128 stands for zero in the data rows.
Here is a table of points, one per row:
[ 82 128  52 130  76  89 131 141 104 171 180 113 134 198  81 173 140 122 115 139  75 145 130 124  96 114 125 219  96 111 159 144]
[131 255 155 139 121 138 149 105 116 143 131 119 154 126 255 255 123 241  97 125 100 125 255 112 118 149  99  94  90 255 134 154]
[126 125 108 115 121 106  79 119 118  83 112 117 111  84 115 124 100 114 126 123 122  91 126 117 100 137 109 129 123 133 114 104]
[116 103 135 152 206 125 107 136 102 111 136 108 130 139 132 175  95 111  70 214 146 103  68 100 123 127 124 117 169 100  97 132]
[ 96 154  93 154 164  95 138 107 110 102 116 107 124 129  35  90 141 148 128 127 116 115 132 116 235 156 145  72 133 208 125 142]
[111 175 118 153  74 111 159 113 127 155 115 115  86 166  82  94 129 126 128 107 117 123 124 122 108 119 112 203  96 131 136  99]
[124 134 151 135 106 106 136 115 107 133 210 113  84 150  84 111 134 138 102 112 128 123 144 117 125   0 123 161  90 111 207 120]
[162 128 178  47  93 138 149  93 118  63 143 154 124  96 126 121 148 101 124  99  76  99 117 108 101 166 129 127 119 167 118 123]
[ 88  95 131 148 162 113 137 124 117 125 104 106 144 123 144 143  80 119  88 132 129  86 109  76 149 157 131 126 137  53 100 164]
[126  84 122 109 110 120 103 138 105 133 127 255 134 136 165 112 179  92 144 107  85 142  95 112 110 138 106 112 150 157  93 111]
[133 114  92 141 160 120 139 126 141 151  77 102 137 103 122 131 152 109 126 111 102 109 111 153 255 115 135 254 127 216 116 153]
[131 189 134  34 122 246  97 131 123 102 132 131  88 117 177 158 141 255 117 142 138 109  60 114 124 150 121 135 116 131 102  72]
[168 123 152 129 118 122 135 140 192 133 127 122  99 109 145 138 141  93  85 164 154 156 103 110  98 113 255 104 234 126 115 134]
[184 148 177 143 164 107 125 157 155 109 127 112 100 154 121 140 132  79 110 134 168 173 114 107 141 119  83 110 165  58  95 108]
[210 110  94 221  97 134 108 139 131  87 118 101 141 123 139 139  93 137 118 184 237 231  75 122 116 118 173 117 155 124 101 106]
[106 126  75 155 109 140 162 117  97  83  91 121  67 136 146 108 125 110 123 126 130 105 133 189  99  40 143 221 134 140 152  94]
[157 139  44 127 100 113 116 142  97 208 125  91  63 103 150  99 133 116 116  90 128 132 138 121 111 112 134 209  97 110 151  98]
[138  60 174 139 109  75 156  85 117 130  98 109 130 112 147 153 160 147  69  95 118 168 119  89 143 200 112 130 105   6  70 148]
[202 120 129 133 211 119 107 128 255 153 107 111 104 164 147 128 148 103 100 188 114 144 124 121 104 117 132 135 208 102 114 161]
[150 255 164 121 126 141 118 135 134 108 124 142 255 121 201  99 138 200 109 116 132 130 255 117  99 112 151 151 127 124 129  91]
[128 125 111  81 118  98  93 123 132 123 101 115 114  44 122 131  99 107 123 116 124 101 127 127 114 130 112 107 118 119 115 102]
[111 114 153 118 136 173  58  87 131  88 135 129 130 119 148 113 212 105 145 128  96 108 116 116  90 121 117 109 127 171 103 100]
[112 140 124  52 123 197 152 121 125 119 159  91 141  97 150 113 254  91 160 130  92 120 109 127 114 129  91 110 130 115 114 142]
[117  66 137 121 141  95 126 125  99 117 139 116 138  83  71 127  76 246 125 143  79 127 253 123 103 185  86 124 255 122 106 132]
[130 101 134 117 125 138  94 111 124 129 122 255 133 111 133 101 179 104 137 134 255  97 132 126 132 255 110 128 120 100 255 127]
[134 100 100  82 115 104  86 132 113 113 120 111 120  75 131 126 117 104 113 105 140 121 148 137 119 120  88 107 117 109 107 114]
[ 57 164 140 168 111 195  59 156 139 152 173 128 202  51  92 117 159 103 146 145 105 119  84 127 112 138 110 100  85 136 116 131]
[118  83 120  95 109 100  97 113 136 125  91 103 120  90 158 117 133 143 190  88  97 139  75 102 126  91 112 104 138 128 255 199]
[150 110 158 125 150 120 131 127  86 104  86 114 123  80  68 102  58 177 103 149  76 119 201 118 109 136  37 108 179 147 134 125]
[ 25 107  75 121 117 102  96 146 171 118 108 116 140  53 103 120 133 133 124 127 111 144 150 148 102  91 109 108  52 131 114 118]
[112 117  78 158 131 129 177  92  89 109 102 121 142 144  86  99  50 144 109 100 106 130 147 139 136 165 135 112 206 148  88 152]
[ 65 108 129 168 131 127 186  85 134 181 140 141 112 146 123  77 125 126 149 124 122 104 139 135 103  94 150 179  94 133 116  18]
[102  89 150 153 171 138 182  91 147  86  99 135 125 123 137 132  60 105  86  98 168  93 103  80 126 108 152  97  95 109 117 143]
[ 84 147 117  56 116 102 123 109 124 121 157 118 179 110 107 127 206 120 121 105 115 143 108 142  64 115 128  87 117 135 112 157]
[ 60 160  36 130 147 115 118 102 115  99  46 100 121 124  82  91 139 120 134 152 145 130 159 133 178 158 134 125 147 143 103 131]
[134 142 123 180  94  85 106 105 123 116  92 255  98 117 155 140 157 134 255 139 189 116 119 100 126  96  99 135 131  76 153 255]
[154 126 106 116 117 109 156 118  93 111 102 124 117  44 126 133 117 103 113 113 135  86 117 116  97 115  96 108 127 130 118 109]
[126 153 167 172  82 216 120  72 110  69 150 113 211 141 201 140 220 141 103 136 116 103 126 121 111 143  94 147 137 120 102 140]
[111 144 115 165 131 255 154 149 115 151 164 135 230  48 124 112 115  91 208 113  29 130  83 123 104 136 106 107 137 114 142 120]
[102 123 143 158 114 125 139 128  88 220 151 130  96 201 100  78 131 141  98 149 114 103 155 121 111  40 109 158 116 114 147 128]
[207  69 165  99 102 144 128 116 226 127 122 120 136 169 131 125  32 111 118 255 126 211 123 134 140 119 125 112  98 124 138 138]
[221 149 116 171 178 145 189 205 232 136 116 129 107 125  99 164 101 118  96 135 202 159 108 128 110 130 112 103 127 122 108 156]
[129 113 169 148 219 113 172 116 193 106 123 112 121 148 126 146 127 130 128 112 179 255  76  88  97 140 126 141 173 175 107 134]
[137 141 118  52 131 129 121 104 115 172 127 255 104 117 101  90 126 125 106 133 168 105 115 113 124 204 151 149  73 127 134 255]
[110 109  47 101 168  97 164 118 135 172 255 114 138 149 142 144 104 119 127 117 132  95 117 132 106  94 131 209 103 120 170  84]
[121 102 103 163 137 152 152 153 210  88  74 112 113 218 130 109 119 129  74  76 148  98 137  89 136 111 167  62 116  61 109 139]
[106 139 126  48 123 207 115 124  96 139 154  98 128 155 127 135 118  69 190  76 120 124 125 130  95 139 133  76 112 133 115 170]
[136  91 149 137 129  95  94  61 124 104 110 118 124  99 122 125 127  92 107 126 166 108 119 115 125 197  93 116 109 144 114 153]
[126 166 191  89  86 144  71 125 117 101 142 108  87 108 237  74 134 154 109 118 103 136 184 130 116 147 125 113  69 167 100 126]
[127 139 153 119  61 112 255 235 151 110 127  97  81 142 147 117 127  65 134 255 160 171 145 104 125 175 136  89 165 123 104 126]
[104 118 100 133 142 124 137 126 101 163 128 130 143 137 147 106 129 115 130 109 153 131 134 217 255  95 153 124 189 161 109 105]
[120 135 135 110 113  83 118  75 117 114  92 143 131 107 164 161  28  87 105 140 100 124 102 119 136 180 110 106 137  47 121 105]
[150 128 196 152  23 101 132  88 115 249 207  90 139 145  37 147 124 135 119 103 120 111 103 118 125 107 141 188 135 129 148 104]
[255  95 134 181 134 102 117 224 190 112 119 118  99 144 127 141 137 142 151 207  69 133 145 130 125 162 245 105 140  85 110 121]
[127 161 161 128 115 233  99 115 125 125 139 143 106 116 137 255 169 247 143 115 140 117 255 119 131 129 139 110 104 174 122  52]
[103 149 127 123 100 104 159 101 141 186 116 120 112 185  80 123 125 126 138 102  98 122 116 139 137 119 134 130 115 134 164  60]
[113 125 150 176 157 119 159 116 118 124 101 117 120 140 107 115 133 139 125  96 116 120 121 255 143 142 141 138 135 132 131 138]
[128  97  69 154 120 135 159 121 108 141 111 100 111 202 110  64 135 145 125  59 129 142 139  89 122 116 142 135  95 128 153  65]
[149 145 131  37 143 202 127 137 110 165 125 119 189 120 111 110 193  88 175 109 114 133 116 135 121  78  81  74 100 103 110 128]
[145 150 129  68  79  87  50 116 104  50 109 113 171 165  85 164 109 140 115 132 138  79 104 150  63 136 115 114 117 182  81 111]
[104 131 123 142 173 107 120  90  83 115 116 109 110 144 119 143  91 127  94 119 136 127  97  74 157 119 154  64 177  57  96 148]
[117  74 187 128 140  91 150 255 163 118 117 110 162 180 152 150 129 132 107 137 177 117  79 116 125 135 130 122 144 127 114 133]
[140 137 134 125 135 114 153 101 113  97  99 121 115 146  91 131 142 116 133 120  86 122 107 230 255 130 133 187 145 176 139 125]
[149 108 111 116 121  94 125 149 105 103 112 120 145  97 122 141 118 120 109 112 130  73 112 112 116 104  52  98 119 127 118 115]
[118 137  72 185 129  91 140 114 126 100 255 131  81 139 116  83 119 130 118 113 116 117 147 137 140  77 126 137 103 125 140 128]
[ 90 146 255 139 189 115 124 255 177  86 122 123  83 148 122 163  69  91 149  82 152 200 119 104 123 131 204 158 156  96 119 131]
[ 91 122 145 159 136 116 147 117  98 214  79 115  86 145 122  97 136 126 110 112 137 108 122 200  95  72 136 143 144 193 137 119]
[213 104 142 137 254 115 145 198  53  95  93 118 131 149 118 136 137 100 104 206  97 216 115 100 101 148 223 130  61 123 145 134]
[123 142  84 165 123  90 134 109 119 245 139  93  97 194 132 103 135 124 157 113  99 106 111 147 112 155 123 126 106 122 140  28]
[148  59 146  79 137 123  98 107 100 153 131 102 156 134 162  88 114 127 255 115 184  91 122 112 105 143 124 142  85 147  94 216]
[108 131 121 164  61 215  14 159 117 144 146 132 147 135 144 101 130  87 109  97  93 124 102 126 122 126 108  99 111 147 116 197]
Along one direction, these points spread out more than along any other. Take the direction at right angles to it along which they spread out most. Go by this last direction. For each point below, how far along it does it lie, from 0 to 99? 50 is the average, and the first point above lies past it. One standard deviation of the points above along it is 16.
[116 103 135 152 206 125 107 136 102 111 136 108 130 139 132 175  95 111  70 214 146 103  68 100 123 127 124 117 169 100  97 132] : 47
[157 139  44 127 100 113 116 142  97 208 125  91  63 103 150  99 133 116 116  90 128 132 138 121 111 112 134 209  97 110 151  98] : 74
[126  84 122 109 110 120 103 138 105 133 127 255 134 136 165 112 179  92 144 107  85 142  95 112 110 138 106 112 150 157  93 111] : 40
[117  66 137 121 141  95 126 125  99 117 139 116 138  83  71 127  76 246 125 143  79 127 253 123 103 185  86 124 255 122 106 132] : 42
[111 114 153 118 136 173  58  87 131  88 135 129 130 119 148 113 212 105 145 128  96 108 116 116  90 121 117 109 127 171 103 100] : 32
[ 57 164 140 168 111 195  59 156 139 152 173 128 202  51  92 117 159 103 146 145 105 119  84 127 112 138 110 100  85 136 116 131] : 35
[118 137  72 185 129  91 140 114 126 100 255 131  81 139 116  83 119 130 118 113 116 117 147 137 140  77 126 137 103 125 140 128] : 72
[148  59 146  79 137 123  98 107 100 153 131 102 156 134 162  88 114 127 255 115 184  91 122 112 105 143 124 142  85 147  94 216] : 39
[102 123 143 158 114 125 139 128  88 220 151 130  96 201 100  78 131 141  98 149 114 103 155 121 111  40 109 158 116 114 147 128] : 78
[168 123 152 129 118 122 135 140 192 133 127 122  99 109 145 138 141  93  85 164 154 156 103 110  98 113 255 104 234 126 115 134] : 48
[111 175 118 153  74 111 159 113 127 155 115 115  86 166  82  94 129 126 128 107 117 123 124 122 108 119 112 203  96 131 136  99] : 74
